Turns in one plane each, and the order they were made in; the first pair answered:
J_412 (before -> after):
[ 23  -3  -8  -3   5  -5   5   6  13  25 -32 -21 -12 -16  12  15   6  25
 -15  -4  12  15 -20  11 -17   2  -2  12 -18  -5  13  31  -2  -8  15  -1] -> [ 21  -4  -2  -9   8 -15   8  -2  18  24 -25 -34  -3 -11   7  13   5  24
 -26  -1  20  13 -20  13 -15   4   1   8 -16  -3  12  25   6  -4  18   9]
[-10  -3  -8   2   3  -6   3   9  13   0 -16   0   1   6  -7  -4   1 -22
  -7 -16  -6  -4  -9   2  -5   1   9 -17 -11   2  -9   8 -11 -13   3 -15] -> [-11  -2  -4   3   5  -1   1  11  12   3 -21   1  -1  -2  -7   2   3 -21
  -2 -18  -6  -3  -9  -1  -4   0  12 -14 -12   2  -8  11 -15 -14   3 -15]
[ 34  18  -2 -10  -5  14 -10  -7 -29   4   8  23 -11   2   6  29   9  14
  12  18 -17   4  18  -3   9  12  -1  16  24 -12   2  14  -8   8  -4  -3] -> [ 37  17   3 -15  -5  10 -12  -8 -31  12  11  12  -9   4   7  26  14  22
  10  18 -13   2  20  -4  11  10   1  15  24 -14   4  18   0   6  -1   9]
J_517 (before -> after):
[-22  -7  18 -29   8   6   2   9  18 -14  11  -9  26 -22  18 -32  48  18
 -19 -19   4   6 -15 -22 -17 -27  15   3 -22  -1  24  45  14   4   5  25] -> [-16  -6  19 -23   4   9   1  13  13 -22  20   5  20 -31  17 -26  44  20
 -14 -11  -1  13 -20 -23 -13 -26   6  26 -21  -2  28  49  17  12   6  18]
[ 13  -1   8 -17  21  23 -22 -18 -17  10 -38  24   0  -4 -22   0 -17  27
  12   6 -33 -23  12 -16  16 -29  13 -17 -28  -7  19   7   3  -7  -3  13] -> [  0  -7   5 -21  15  -9  -5 -11  -6  21 -26  -8  23  13 -18 -31  -6  16
 -24  -9   2 -21  15  -7  12 -16  13 -44 -25   2  11  -3   5  -9  13  43]
[ -8 -16   7  -1   5  22 -11  14  15  -6  -8  25 -16  -9  14 -15 -14  -4
  10  -3  10 -18 -17 -14  12 -11  11  11 -27   5   8   6   9  -6   0 -16] -> [-14 -15   4  -3   8  14 -11  13  19  -1 -13   5  -5  -1  11 -23 -11  -8
   3  -9  16 -21 -15 -17   7  -9  20  -8 -26   5   4   3   7 -11   7  -9]
[-15  -3  -1   6  33  -7   1 -30  12 -20   0   7   9   7 -20   9 -12  -7
  -7 -12  -5 -11  -2  10  -6  10 -25 -10  19   8 -13 -24   3   1  -1 -17] -> [-17   0   4   9  32 -13   3 -27  11 -16   6   4  13   3 -18   7 -15  -9
 -12 -11  -2  -8  -2  12  -7  12 -29  -2  22   8 -16 -25   6   4   0 -16]
J_572 (before -> after):
[ -4 -16 -14  17 -14 -11  18  13  -5   0  -7  13   4 -27  15 -12  14  -3
   0  -5  14   4   2  11 -11   6 -30 -16   9  10   1 -17 -15  -1 -30 -18] -> [ -7 -20  -9  17 -12 -14  17  10  -1  -3  -1   8   7 -21  11 -13   9  -7
  -6  -6  18   0   1  14 -12   5 -29 -17   9   8  -2 -22 -11   2 -30 -15]
[-16 -10  16  -5  35   3  -7 -21  -4  -6 -12  -8   4  12 -10   9  -5   7
  15 -12 -22 -33  -1   4   3   1  -2 -25 -16  12  -1  -2  22 -10  -2   4] -> [-18 -18  19  -3  29   5  -3 -12   0  -2 -10 -14  -1  -2  -2   4   4  13
  16 -19 -14 -21 -11   1  -2  -9   2 -19 -28   8   6  13  30  -8  10  12]
[-11  -3  15  11  -4  15   8  13  25  -7   7  18 -18 -36  -7 -16   3   1
   8  -4  -6  10 -14   4  -2 -15   2  45 -19   9  23  26   8  15   8 -15] -> [ -2  16   1   8  10  18  -6  -5  10 -23   0  40 -19 -11 -16  12 -32 -13
  13   1 -26 -11   6   9   9   4  -4  29  12  10   1  -8 -16   3 -12 -29]
[  2  25  -8  23  -7 -27 -10  22  11   5   9  -3  13  12  -8   2 -10  -4
  -9  -4  11  -9  -8  16  11  16   2  16  15 -20   5 -28 -13  14  12  -9] -> [  1  19  -7  22 -17 -20  -7  34  10  14   1  -4   9 -10   3  -2  10   4
   0  -8  11   2 -18   6  -1   5   6  26   0 -21  17  -7 -11  12  24 -10]
J_674 (before -> after):
[  7  19   6   0  23   5 -18 -12 -11   6 -26  -8  -3  12 -23  35 -18  -1
  12   6  -5 -18  16  -5  24   2   0 -21  -1  -4 -17 -19   1 -10  -8   0] -> [ -4  24 -13   6  11  -2  -8   6  -6   7 -35  10 -11   2  -8  27 -17 -24
   2  -7   1  -6   9 -10  11   7  -4 -23  -4  -1 -23 -20 -31 -15  -3 -11]
[  2  20 -27  18 -15 -42  18  21  -4  -2  35  13  13  20  -3  13 -18 -36
 -39  -4  14  12  11  17  11  40 -26 -16  41  -6 -28 -30 -35   6 -17  -2] -> [ 22  19  -8   9 -14 -36  11   9 -15  -2  59  -2  21  27  -7  18 -12 -10
 -33  19  19  14  10  27  22  38 -26   0  47 -14 -18 -29  -3  15 -20  20]
[ 19  11  -7   3   1  22 -15 -24 -29   0  -7  16 -11   3   0  26   2  16
  28  21 -21  12   6  -2   2  17  -5   7  14  -9   7   2   1  -7 -21 -25] -> [ 12   8 -13   5   2  23 -13 -19 -26   1 -14  24 -18   2   0  26  -1   3
  27  12 -23  10   9  -5  -1  17   1   1  13  -4   3   0 -10 -14 -23 -34]

Each pair is 2 to 3 turns apart.
[-22  13   1   1  19   3 -15  14  24   1 -21   2   2  -1   5  -8 -19   2
  13 -19 -24  -2  -4 -28 -13  -2 -12 -13 -11  -5  10  -2  -2  10 -19  -4] -> [-12  14  -2   5   1  -4  -5  21  15   5   6  12   2 -16  15 -10  -7  -1
   1  -9 -11  26 -13 -23 -12   2 -29  18  -8  -6  15  -1  -1  24 -14   5]
J_517, J_674, J_517
[-50 -37  13   1  13 -27   0   4  33 -17  -8  -2  15  20  -7 -47 -28 -12
 -21 -23  26 -19 -21   2 -11  -8   6  -3 -33   3  -3   3  23  16   7  -6] -> [-37 -17  -2  -2  24 -17 -16 -11   8 -30 -24  26   8  33 -13 -16 -55 -21
  -6 -19   2 -34   1   1  -5  13   5 -19 -12   3 -21 -25  -6   3 -15 -29]
J_572, J_572
[ -1  -1  10 -29 -32 -19   7  25  41  -8  42  21  -6 -20   1 -43  19 -21
  -1   0  22  34 -21   9  36  25   2  43  18 -20  32  -1  17  45  -2  32] -> [ 13  16  -6 -23 -24  -9  -5   8  24 -22  28  58 -21  -7  -8  -9 -11 -33
  16   6 -12  19  -2  11  49  43  -6  39  40 -22  13 -33 -16  37 -28   0]
J_572, J_572, J_412
[ 28  -9   4 -10   8   6  -3 -18  -6 -16  20 -29   2  13   3  -6 -14 -13
  -3  21   1   8  12  11  22   2 -44  14   0   0   5 -12  28  19 -17  10] -> [  6 -12  -8 -12  17   1  -4 -12   7 -16 -18 -34   3  24   3 -15 -23 -35
  -7  -8  -5 -13  16  -1   8   2 -26 -32 -12   8  -8 -21  -3  -9 -19  -6]
J_517, J_674, J_517
[ -1  13 -19  -3   9   1  -5  -7  -5  -7 -21   8   1  26 -11  11 -22 -19
  -5  -8  -8 -11  13   2  10  16   1 -32  16   5 -21 -31 -27  -7 -10 -13] -> [  1   2 -12   5 -25 -15  18  25  -2  16   7  -9   4 -14  11 -14  29   0
 -17  -1  27  32 -14  -7  -6   0  -7   9  -1   1   2  12  -9  12  23  13]
J_517, J_674, J_572
[ 17  -1 -16  10  -1 -10 -24   2 -17   1  -8  16 -16 -11  14   6   0  -6
 -11   7   3  23   9  -1   8  -4   2   0   1   6 -18  -5 -32 -21  -8 -15] -> [ 26  -8   7   5   8 -14 -29 -17 -16   3  20 -10  -1   0  -1   1   0  18
 -16  21  19  16   5  10  16  -8  -2   7   4   4 -11   0  13  -6  -7  12]
J_674, J_674, J_572
[ -5  15  -9  -4 -19  33 -23 -13 -32  19   7 -18  -6  -9  -5   0   3   9
   6 -15 -19  -8 -19 -15  -2 -11 -23  26 -29 -17 -15   8  -8  -7 -19 -38] -> [ -3  17  -5 -13 -10  18 -28 -26 -30  17  20 -41  17  21 -18  -7 -11   5
 -13 -14  -4 -22  -4  -6   8   1 -22   2  -7 -12 -30 -12   2 -10 -23 -18]
J_412, J_572, J_517
[  9  -3 -26  16 -29 -16  37  28   1   9  29  18   7 -16  21   1  13 -18
 -26   7  20  32   0   1   2  24 -15  25   8   1   0  -6 -34  12  13   9] -> [ 43   4  -2  -6   3  27  -6 -12 -30  -4  14  19 -10  -2   3  50  -4  28
  32  38 -25   3  25   3  17  10  10  19   8 -14   8  -7  -2  -4  -5   0]
J_572, J_674, J_517
[ 11  13 -13  -1   7 -15   1  -9 -27  19  21 -29  22  13   6   5 -30  -1
   9  25  10 -14  -6 -25   7  24  -8   8  15 -25 -13  -8 -18   1   5  17] -> [ 14   8  -3   2   8   6  -4  -3 -25  16  19 -18   5 -10   7  11 -21  14
  29  29  -5  -8 -15 -29   6   0  -5  36  -2 -31   7  12  -7  10   4   7]
J_517, J_572, J_517
[-11  -5   6 -22   2  -4 -11 -18  15   4   2 -21  20  30  -3 -14   0  -7
   0  -2   8 -11   1  -1   1  -5  14 -42  -4  -3 -13 -13   8   0   4  14] -> [-16 -11   6 -12 -25  -6   5   8  20   6  11   0   4  -8  13 -25  20 -10
   1 -11  12  17 -22 -11 -10 -17   2  -3 -18  -7   8  15   5  18  16   9]
J_412, J_572, J_517
[  5  -7 -16  -9  -1 -13   2  -6  21   8  -9 -32  31  23 -11 -11  11  -9
  -5  -1  24 -16  -3  19   5  18   6 -34  -2   7 -14 -19  -5   7   8  15] -> [  5   2 -28   8  -2   6   3   3  21  -2 -26  24   2  -3  -2   6  -2 -26
  12  -8  -7  -6  -7  13   3  15  -7 -11  -4   7 -14 -14 -39   7  -4 -31]
J_412, J_412, J_412
[  7   9 -11  -3 -10 -10  18  14  -1  21 -17  23 -10  -7  17   4  32 -10
  -1  -8  20  14 -12  -8 -22  18  -4   2  -2   9  11   2 -24 -17  23  -6] -> [ 23   3   9 -14  16  14 -12 -10 -18   9 -15  12 -12   4   4  28  23  27
  33  14  -3  -5  -2   0 -11   4  11   3  -3   2  20   2  12 -22  13  -4]
J_674, J_517, J_674
[ 23 -13   1  -4  -4  -7   6   6 -25 -19 -10  16   6  -7  -1  15  -7   5
 -10  25 -13   7  17   9  -6  22 -18  20  12  -9 -11  -5  10   3 -10   3] -> [ 15 -10  -8  -1  -4 -10   9  16 -15 -24 -26  26  -3  -3  -1  13 -13  -9
 -12  12 -18   1  16   4 -11  23 -18   6   9  -6 -17  -7  -7  -8 -15 -12]
J_674, J_674, J_674
